In the rows, zero is written as 128.
Named moves, each a turn or a mirror, and the order they were made in; the first pair answered:
move K_763:
[139  95 149 144 134 135 140 122] |-> [119 143 149 116 137 105 148 109]
[136 141 150 138 170  92  95 132] |-> [145 119 150 150 168 107  92 139]
[129 121 148  90 113 122 150 137] |-> [137 102 148 101 111 134 147 143]
[107 146 154 138 123 126 137 132] |-> [117 125 153 150 123 139 134 139]
move K_948:
[121 148 134 121 124 106 160 121] |-> [123 130 137 132 143 128 152 162]
[138  82 143 151 133 145 124 160] |-> [132 118 137 130  95 102 138  80]
[129  93 144 132 128  77 118 113] |-> [131  82 144 138 139  91 114 136]
[139 120 122 166 142 152 114 162] |-> [133 154 118 145 106 112 127  85]
move K_376:
[116 125 134  93 121 116 172 177] |-> [135 143 143 119 134  59 152 137]
[109 137 114 108  80 136 152  90] |-> [109 146 115 108  85 125 150  86]
[114 123 137 102 124 128 150 132] |-> [123 131 142 113 131 102 140 115]
move K_166:
[122 131 135  96 126 139 146 153] |-> [131 152 140 109 139  97 133 125]
[151 106 135 125 114 119 127 113] |-> [149 107 128 126 110 127 124 109]
[128 131 114 136 117 154 121 114] |-> [130 111 143 120 130 141 137 148]
move K_791:
[175  92 156 117 148 108 132 129] |-> [168 136 107 143 134 128 100  82]
[112 139 117 152 143 127 106 118] |-> [ 98 140 127 129 150 128 122 146]
[142 146 113 168 158  97  86 118] |-> [112 174 107 132 167 110 100 150]
[132 117 167 131 137 100 132 126] |-> [132 140 137 151 127 111 111  95]

Each pair is two moves apart.
[119 141 103 127 103 153 130 116] |-> [124 112 141 111 124 133 149 158]	K_763 K_166
[154  86 134 139 104 147 141 109] |-> [111 162 100 109 111 160 138 116]	K_791 K_376
[104 185 133 106 144 119 140 130] |-> [139 114 121 163 134 181 116 141]	K_763 K_791
[149 117 119 162 103 145 109 112] |-> [142 116 139 129  86 122 137  97]	K_166 K_948
[124 163 109 145 144 115 108 101] |-> [129 134 110 158 157 146 101 140]	K_948 K_376
[133 116 155 106 109 122 154 108] |-> [140  95 155 118 119 142 148 135]	K_763 K_948
[122 135  98  95 115 157 124 117] |-> [160  90 140 119 127 112 124 111]	K_166 K_791
[156 133 139 168 136  85 107 114] |-> [108 146 102 121 115 175 130 163]	K_166 K_791
[111 147 122  98 122 115 134 133] |-> [137  98 144 116 122 109 137 136]	K_791 K_763
[140  98 140 135 150 139 137 167] |-> [150 115 153 135 145  87 139 125]	K_763 K_791
[111 173  90 134 126 143 103 122] |-> [116 115 115 119 124 173 127 173]	K_376 K_166
[120  86 164 135 148 147 123 183] |-> [143  79 149 177 135 146  99 137]	K_791 K_166
[155 111 117 177 160 141 101 105] |-> [144 146 114 156 148 109 111  70]	K_948 K_763
[160  98 139 151 121 134 141 146] |-> [137 153 144 120 144  98 146 154]	K_376 K_376
[143 122 139 136 136 116 123 123] |-> [142 110 136 136 128 134 128 125]	K_763 K_376
[135 108 158 138 145 119 113 171] |-> [135 115 159 139 148 109 111 168]	K_376 K_376
[114 123 124 132 130 162 127 152] |-> [111 135 140 117 145 132 134 159]	K_791 K_376
[144 117 117 167 143 137 108 129] |-> [105 163 112 116 144 134 130 144]	K_376 K_763
[113 173 103 145 150 127 100 134] |-> [148 105 155 155 154  96 115 145]	K_791 K_791
[132 122  95 139 101 170 128 117] |-> [135 118 144 100 104 101 161 111]	K_166 K_948
[120 134 101 143 124 149 137 136] |-> [123 134 100 142 116 145 139 123]	K_948 K_763
[107 138 138 108 119 147 145 137] |-> [108 152 124 121 114 145 133 113]	K_376 K_166
[142  99 142 138 139 136 123 143] |-> [128 133 146 122 155 108 123 145]	K_376 K_376
[149 105 147 151 154 122 115 142] |-> [132 112 119 143 134 172 118 147]	K_166 K_376
[116 141 119 104 125 163 132 146] |-> [126 169 121 123 137 114 115 108]	K_166 K_166
[134 141  84 131 119 134 112 102] |-> [115 135 107  85 127 132 144 146]	K_166 K_763
[134 149 113 154 115 133 105 105] |-> [128 165 128 141 132 103 110 114]	K_791 K_376
[145 181 113 128 136 133 114  77] |-> [149 136 135 133 176 166 115 169]	K_948 K_791
[127 102 120 116  98 142 148  96] |-> [102 147 121  89 119 121 152 115]	K_948 K_763
[134 197 108 127 171 131  91 124] |-> [177 115 169 141 176  93 108 132]	K_791 K_791
[135 124 140 165 163 141 112 179] |-> [149 137 141 182 153 103 101 125]	K_763 K_376
[102 174 125 101 130 116 154 158] |-> [142 112 165 125 127  83 160 143]	K_791 K_948
[142 116 140 126 130 128 106 144] |-> [143 129 132 132 126 118  99 123]	K_166 K_948
[140 140 121 167 159 111  93 113] |-> [105 181 113 118 145 113 116 112]	K_376 K_763
[177  95 124 143 162  91  98 131] |-> [152 150  78 143 159 122  79 121]	K_791 K_948
[142 123 110 140  69 119 129  84] |-> [124 104 109 123  82 175 139 154]	K_376 K_948
[107 150 128  97 110  88 148 109] |-> [124 133 131 118 104  82 140  90]	K_791 K_791
[120 149 122 126 144 124 124 125] |-> [126 126 120 137 144 146 121 139]	K_763 K_791
[134 129 116 128 100 125 135  77] |-> [131 100 114 126 105 172 139 125]	K_791 K_763
[132  82 134 125 107 133 144 112] |-> [139  77 145 135 128 120 136 130]	K_166 K_948
[121 128 150 127 166  96 135 136] |-> [129 134 138 146 155  93 123 102]	K_948 K_791
[147  91 119 136  87 144 127 110] |-> [119 153 119  99  96 105 136 100]	K_948 K_763
[135  93 110 129 119 160 134 176] |-> [131 109 117 126 141 141 129 192]	K_376 K_763
[125 110 110 173 142 152 103 119] |-> [107 114 101 143 115 175 126 113]	K_948 K_376
[130 149 111 146 133 157  96 116] |-> [122 157 145 115 159 115 113 148]	K_791 K_166
[120 128 121 121 129 130 145  94] |-> [113 123 119 112 131 149 151 117]	K_763 K_376
[170 101 138 155 134 120 128 129] |-> [163  97 124 155 122 148 129 133]	K_166 K_166
[129 153 110 121 127 144  85 114] |-> [115 154 135  81 126 123 115 128]	K_791 K_948
[137 106 138 133 150 132 117 139] |-> [120 134 137 109 154 120 125 143]	K_376 K_763
[104 154 115  81 124 146 153 137] |-> [148 109 161 111 136  85 148 116]	K_166 K_791
[127 145 127 122 142 112 117 127] |-> [120 129 126 114 135 138 127 148]	K_166 K_166
[116 138 136 130 141 123 124 156] |-> [117 149 135 124 121 104 131 117]	K_763 K_948
[128 107 157  89  84 147 172 109] |-> [145  76 162 115  96 158 160 126]	K_376 K_763
[130 119 150 128 160 115 129 174] |-> [152 100 144 145 109 108 133  96]	K_948 K_376
[134 144 119 157 159 131  92 149] |-> [120 150 105 143 147 157 100 155]	K_763 K_166
[105 166 107  99 108 134 141 115] |-> [152  99 145 133 105 104 141  97]	K_791 K_791
[137 112 139 100 124 127 151 116] |-> [143 122 136 112 127 111 141  97]	K_763 K_166
[142  96 142 119 159 145 111 182] |-> [129 176 124 110 151  86 100 112]	K_791 K_763
[135 163 120 153 102 128 120  93] |-> [124 163 115 137  92 148 131 102]	K_376 K_763
[149  73 130 117 101 142 140 109] |-> [136  78 143  94 119 137 152 148]	K_791 K_166
[148 133 117 117 152 150 140 173] |-> [146 171 114 117 159 112 132 143]	K_763 K_166
[145 146 136 159 144  91 116 116] |-> [150 115 127 157 102 124 130  92]	K_376 K_948
[134 136 109 152 129 135 103 109] |-> [130 109 148 119 144 122 133 157]	K_791 K_791
[139  90 150 129 133 137 124 155] |-> [116 136 149 102 147 111 130 158]	K_763 K_948
[149 112 105 149  88 140 109  87] |-> [159  93 160 132 123  82 127 125]	K_166 K_166
[104 146 121 115  79 133 140  70] |-> [109 150 147 106 100  90 145  77]	K_791 K_376
[143 147 163 149 181  64 105 139] |-> [136 175 137 158 171  71  93 112]	K_948 K_791
[116 131 120 100 114 151 133 137] |-> [124 130 145  99 136 112 133 146]	K_166 K_948
[125 102 115 132 124 155 128 156] |-> [107 158 113 106 125 112 134 127]	K_791 K_763
[110 129 120 118 111 164 130 155] |-> [126 116 141 115  90 122 143 104]	K_791 K_948
[133 157 136 104 121  87 153  92] |-> [121 155 105 104  96 143 153  90]	K_791 K_166
[150 121 127 162 131 133 117 121] |-> [132 134 111 148 127 161 120 136]	K_166 K_791
[120 136 114 132 139 154 116 149] |-> [128 142 112 135 113 134 119  97]	K_948 K_376
[149  99 158 144 168 100 123 166] |-> [147 151 110 173 147 104  93  98]	K_166 K_763
[138 156 112 157 156 120  95 123] |-> [123 138 105 136 145 171 114 158]	K_376 K_376
[112 164 108 131 144 141 111 134] |-> [116 133 145 109 152 122 136 162]	K_948 K_791
[118 153 153 101 168  90 138 161] |-> [136 138 149 111 116  77 145  80]	K_763 K_948
[109 138 126 101 100 140 142 114] |-> [119 129 148 100 109 108 148 116]	K_791 K_376
[120 137 107 106 100 148 148 120] |-> [135 125 146 110 142 100 146 156]	K_948 K_166
[106 133 137 111 134 122 146 149] |-> [126 133 141 140 144  95 126 126]	K_763 K_166
[109 142 123 165 183 143 104 169] |-> [108 148 114 168 177 150 100 161]	K_166 K_166
[144  97 106 155  93 136 118  53] |-> [ 89 124 141  62 137 137 167 168]	K_791 K_166
[107 169 165 111 139  98 121 120] |-> [111 161 126 137 104 147 106  83]	K_791 K_166
[111 157 118  90 118 140 126 128] |-> [122 149 141  98 149 111 121 152]	K_948 K_166
[144 127 135  97 130  99 147 142] |-> [165 107 109 142 114 133 120 117]	K_166 K_763
[119 179 137 127 153  80 119 121] |-> [105 128 146  91 135 141 157 176]	K_166 K_791
[128 103 120 110 108 156 146 114] |-> [144 116 124 136 119 118 126  82]	K_166 K_791
[138  97 124 135  93 145 139  96] |-> [111 116 128  95 104 153 158 137]	K_791 K_791
[112 132 133 113 134 120 153 158] |-> [130 127 143 132 129  88 147 121]	K_791 K_763
[137 115 132 136 138 122 116 116] |-> [128 120 127 120 120 130 129 106]	K_376 K_948
[108 141 114 130 142 155 126 153] |-> [131 126 121 160 150 143 111 145]	K_376 K_763
[107 129 125 117 132 160 103 165] |-> [119 143 124 124  99 119 105  85]	K_948 K_376
[130 105 134 135 142 144 132 160] |-> [118 143 127 109 113 113 147 103]	K_948 K_791
[124 115 138 162 136 165  96 121] |-> [109 136 164 127 164 128 112 154]	K_376 K_166
[115 115 137 121 116 137 130 153] |-> [125 138 136 141 125 101 113 120]	K_166 K_791
[106 156 117  90 130 146 147 148] |-> [145  90 137 135 141 153 133 164]	K_166 K_763
[118 133 120 130 139 143 119 147] |-> [132 114 118 143 120 147 120 124]	K_948 K_763
[150 110 146 146 130  97 128 111] |-> [135 147 106 159 132 127 106 107]	K_948 K_791
[121 134 135 111 127 110 142 117] |-> [119 119 134 110 130 134 145 143]	K_763 K_376
[ 97 135 137 106  95 139 124 123] |-> [117 110 167 116 115 109 124 138]	K_763 K_166
[125 133 141  88 152 110 134 193] |-> [148 162 124 137 155  70  94 127]	K_763 K_166
[137  82 133 102  89 136 171  78] |-> [121 124 147  75 115  90 178  90]	K_376 K_166
[141  77 159 127 127 119 145 140] |-> [151  90 143 165 148 117 111 136]	K_166 K_948
[120 182  89 133 142 135 110 126] |-> [109 175 101  94 113 132 144 115]	K_166 K_948
[139 117 138 139 147  91 117 153] |-> [130 120  95 150 115 155 109 134]	K_166 K_376
[127 151 150 142 178 120 105 163] |-> [120 169 158 114 155  85 126 122]	K_948 K_791
[132 120 136 124 121 107 129 103] |-> [113 139 132 103 126 115 137 121]	K_791 K_791
[110 146 131 138 143 107 135 131] |-> [120 128 140 148 148 107 132 135]	K_948 K_791
[128 102 151 123 119 126 155 123] |-> [136 101 145 147 141 131 134 142]	K_166 K_948
[123 126 104 127 118 116 140 124] |-> [128 118 114 133 137 108 135 142]	K_948 K_166
[146 166 103 139 129  88  85  87] |-> [135 171 106 134 168 101  78 151]	K_948 K_763
[128 152 133 152 152 140 132 139] |-> [131 138 144 148 153 140 140 149]	K_166 K_791
[130 174 131 145 169  87  75 127] |-> [138 144 161 132 176  73  92 150]	K_791 K_791
[132 124 117 147 155 119  94 134] |-> [126 135 110 129 120 112 110  89]	K_376 K_948
[143  88 128 145 135 126 149 142] |-> [135  91 115 141 127 146 150 144]	K_166 K_376
[138 125 119 147 136 134 110 128] |-> [139 125 117 147 129 134 111 118]	K_763 K_376
[106 136 155  90  80 111 144 156] |-> [135 113 164 123  72  89 133 119]	K_791 K_763
[119 122 140  84  96 135 156 113] |-> [111 140 145  77 113 121 154 125]	K_763 K_376
[116 136 165  87 131  95 133 119] |-> [125 160 138 130 145  97  94  98]	K_948 K_166
[ 91 150  86 101 124 215 126 179] |-> [110 203  91 110  97 113 118  52]	K_948 K_376
[106 153 133  98 144 126 146 158] |-> [140 135 147 142 162  89 121 138]	K_763 K_166
[116 137 128 133 112 127 108 115] |-> [110 144 128 129 123 127 108 131]	K_948 K_763
[123 124 157 131 146  59 134 101] |-> [ 73 149 112  85 120 148 153 137]	K_166 K_791
[138 144 154 121 133  90 122 151] |-> [152 140 127 160 118 111  96 119]	K_763 K_166
[136 117 125 144 159 147 117 168] |-> [114 171 123 112 153 107 129 136]	K_763 K_948
[104 142 124  93 101 150 151 121] |-> [134  85 154 117 118 146 148 149]	K_166 K_763
[106 130 124 126 148 143 131 142] |-> [114 130 136 133 158 112 127 131]	K_376 K_791
[130 100 149 121 131 135 150 155] |-> [119 161 128 121 127 100 136 103]	K_763 K_166
[140 124 145 144 133  89 129  91] |-> [119 135 120 148 164 146 111 160]	K_791 K_948
[103 122 111 114  96 175 142 126] |-> [ 97 171 119 107 114 114 134 101]	K_763 K_376
[139 107 115 161 120 122  93 119] |-> [127 105 146 129 143 100 115 163]	K_376 K_166
[ 87 159 109  75 101 130 165  99] |-> [146  48 151 142 137 143 144 157]	K_948 K_791
[104 173  99 116 126 134 134 121] |-> [140  88 155 124 130 116 154 147]	K_166 K_791
[137 136 144 145 165 105 106 141] |-> [124 117 124 135 143 168 116 162]	K_166 K_166
[110 154 108 128 133 123 123 115] |-> [114 135 121 131 154 131 122 152]	K_948 K_166
[144 147 124 148 126 123 122 129] |-> [132 159 125 129 127 124 130 138]	K_791 K_948
[152  93 154 140 119 124 144 124] |-> [151 112 139 148 106 121 135  94]	K_948 K_166
[145 110 140 140 121 131 141 103] |-> [125 117 137 114 126 153 154 139]	K_791 K_166
[120 137 137  58 102 109 181 112] |-> [134 132 105  96  75 138 158  67]	K_376 K_166
[139 108 116 147 110 161 127 114] |-> [118 140 147 105 144 111 146 152]	K_376 K_166
[148 111 135 157 119 110 109 116] |-> [106 156 128  99 113 117 136 132]	K_376 K_763
[132 115 132 118 114 139 145 123] |-> [134 121 133 117 114 128 145 112]	K_763 K_791
[158  80 156 156 162 125 113 170] |-> [148 103 100 176 128 178  93 129]	K_166 K_166
[119 182 123 101 148  82 124 131] |-> [151  96  97 150  96 173 115 116]	K_376 K_166
[133 150 112 138 127 104 129 105] |-> [143 133 119 147 127 102 128 105]	K_791 K_376
[111 130 140  91 137 132 146 163] |-> [115 136 137  88 107 114 153 110]	K_763 K_948
[145  91 164 141 163 118 125 163] |-> [118 139 161 105 167  96 137 162]	K_376 K_763
[120 122 126 112 135 144 145 150] |-> [128 137 128 118 123 110 142 102]	K_948 K_376
[ 95 149 100 108 182 175 139 176] |-> [113 157 132 119 213 102 132 165]	K_763 K_166
[123 117 125 142 117 122 117 160] |-> [112 146 113 133 113 114 117 143]	K_763 K_166
[108 120 135 119 115 146 147 188] |-> [114 172  95 156 103 127 110 112]	K_166 K_166
[117 127 166 105 183 124 135 207] |-> [115 189 147 119 188  78 109 151]	K_166 K_791
[147  89 145 150 136 152 131 152] |-> [129 151 152 128 163  93 129 146]	K_376 K_376
[ 95 150  94 136 108 148 105  75] |-> [120  67 175 110 125 109 147 130]	K_791 K_791
[124 148 133 137 158 112 112 142] |-> [117 158 108 139 135 134 110 118]	K_166 K_948
[112 130 110 116 116 135 142 111] |-> [127 105 113 138 117 142 135 114]	K_376 K_763
[150 125 119 160 132 126 116 109] |-> [145 107 119 150 129 154 126 136]	K_948 K_166
[156 125 137 135 125  95 133 102] |-> [121 143 105 106 110 159 145 128]	K_166 K_791
[ 98 169 119  96 157 131 131 171] |-> [ 95 185 109  90 137 128 135 137]	K_948 K_166
[152 118 125 157 138 125 109 142] |-> [133 155 132 125 144  96 123 141]	K_763 K_791
[118 185 144 121 142  63 122  98] |-> [ 97 121 149  78 124 156 163 184]	K_166 K_166
[112 137 106 111 106 162 132 139] |-> [128 161 126 126 129  91 118 112]	K_166 K_166
[149  94 116 149  98 176 140 104] |-> [101 187 104 100 127 147 145 123]	K_791 K_376
[139 115 117 141 134 147 125 158] |-> [144 142 119 147 133 102 118 114]	K_763 K_376
[117 117 151 107 149 130 126 157] |-> [126 132 154 117 150  95 117 126]	K_376 K_948
[130 111 102 124 109 128 129  99] |-> [125 107  96 129 126 153 122 136]	K_948 K_791
[112 143 138  88  86 114 153 112] |-> [149  88 142 140  84 128 133 104]	K_376 K_763
[142 136 108 157 113 146 118  93] |-> [120 133 111 127 124 178 134 149]	K_791 K_763
[142  88 108 164 112 167 133 109] |-> [141 112  99 177 122 152 117  94]	K_166 K_791
[151 107 159 143 138  87 113 135] |-> [142 107 149 121  94  99 134  94]	K_376 K_948
[121 109 126 120 135 166 145 185] |-> [119 129 142  90  95 107 171 108]	K_948 K_791
[ 98 145 127  90 123 133 147 148] |-> [139  84 137 143 128 147 125 153]	K_166 K_763
[118 147 136 128 157 119 118 172] |-> [142 100 146 149 144 130 118 165]	K_791 K_376
[142 152 152 139 141 112 150 143] |-> [149 147 123 165 124 148 133 123]	K_166 K_763
[121 106 125  84 102 139 183 145] |-> [126 117 138 105 155 117 159 191]	K_376 K_948
[125 136 113 108  84 135 142  99] |-> [132 102 127 106  89 150 151 131]	K_791 K_763
[123 124 105 113 147 139 142 132] |-> [127 131 109 123 160 124 133 133]	K_376 K_948
[113 169 120 130 164 126 105 140] |-> [122 153 150 109 150  87 130 115]	K_791 K_948
[122 117 147 135 135 111 129 151] |-> [128 113 146 143 132 106 126 140]	K_763 K_376
[106 145 128 101 140 129 154 182] |-> [112 154 124  95  98 104 165 107]	K_763 K_948
[137 118 133 128 139 113 117 116] |-> [134 120 118 136 136 133 109 118]	K_791 K_763
[124 165 125 144 165 102  92 126] |-> [115 167 139 120 164  90 109 132]	K_791 K_948
[143 119 153 119 118  98 140  97] |-> [134 100 142 108 102 147 151 122]	K_166 K_166
[129  87 139 146 148 152 101 165] |-> [140  88 152 154 153 119  97 148]	K_376 K_791
[175 124 128 161  88 110 104  91] |-> [139 120 124 123 115 174 121 195]	K_948 K_376
[165  89 131 176 139 140 106 116] |-> [109 182  89 122 125 152 118 102]	K_948 K_791
[164 114 102 150 111 121  95  75] |-> [134 110  91 104  84 171 125  99]	K_376 K_948
[132 120 137 102 105 102 142 109] |-> [126 122 142 105 142 106 133 160]	K_948 K_376
[103 126 116 107 148 163 161 186] |-> [113 157 145  98 146  72 168 125]	K_791 K_763
[124  97 127 161 141 160 116 149] |-> [105 152 136 138 168 106 116 148]	K_376 K_166
[139 105 140 161 115 110 128 116] |-> [116 139 106 160 126 149 114 141]	K_791 K_948
[138 112 150 111 103 114 150  99] |-> [134  92 151 112 117 147 150 145]	K_376 K_948
[120 143  92 138 116 171 120 141] |-> [116 148 123  97  94 121 156 107]	K_791 K_948
[132 135 116  97 118 122 130 112] |-> [141 111 128 101 117 121 135 118]	K_166 K_791
[117 144 108 126 103 145 125  98] |-> [134  94 154 114 112 123 146 126]	K_791 K_791
[129 154 135 132 113 105 141  81] |-> [114 159 102 138 111 166 130 107]	K_763 K_791
[155  79 147 149 159 134 120 158] |-> [147  77 133 123  95 151 150  98]	K_948 K_376
[134  93  98 139  99 151 125 108] |-> [106 117  97 104 109 162 140 145]	K_376 K_763
[148  95 166 134 122 132 132 133] |-> [131 105 160 110 106 142 148 129]	K_948 K_376
[105 134 139 100 122 150 147 141] |-> [108 157 145 106 140 112 136 130]	K_763 K_376
[130 129 151 121 118  84 144 105] |-> [111 131 112 118  92 156 144 109]	K_791 K_166
[134 109 124 147 122 138 115 131] |-> [117 136 139 113 130 106 131 134]	K_763 K_791
[115 142 141 118 152 110 126 168] |-> [106 167 106 118 113 128 125 113]	K_948 K_166
[114 121 130 140 116 128 141 120] |-> [116 116 136 139 122 127 143 131]	K_166 K_948
[125 138 134 146 156 111 112 132] |-> [128 127 133 150 157 123 109 139]	K_791 K_763
[133 126 138 135 143 122 119 132] |-> [137 120 138 138 135 121 118 122]	K_948 K_763
[128 117 123 150 147 121 111 142] |-> [116 146 113 137 144 112 112 128]	K_166 K_763
[150  94 167 136 151 102 124 156] |-> [127 168 104 143 119 119 102  84]	K_763 K_166
[116 157 114 116 116 116 130  97] |-> [119 152 123 132 160 121 112 153]	K_948 K_376
[158  97 136 131 114 110 153 124] |-> [142 131 135 111 121  90 158 121]	K_948 K_763
[129 141 113 154 109 129 119  84] |-> [121 110 161 107 128 114 157 151]	K_791 K_791
[116 142  91 150 123 188 113 142] |-> [122 144  89 150 100 177 117 101]	K_948 K_763
[142  89 164 123 122 103 147 137] |-> [148 100 121 172 131 145 105 133]	K_791 K_948
[104 150  98 133 137 138 101 140] |-> [113 118 125 128 150 132 111 172]	K_763 K_166
[123 110 147 109 146 124 137 157] |-> [146 108 131 155 143 120 106 120]	K_166 K_763
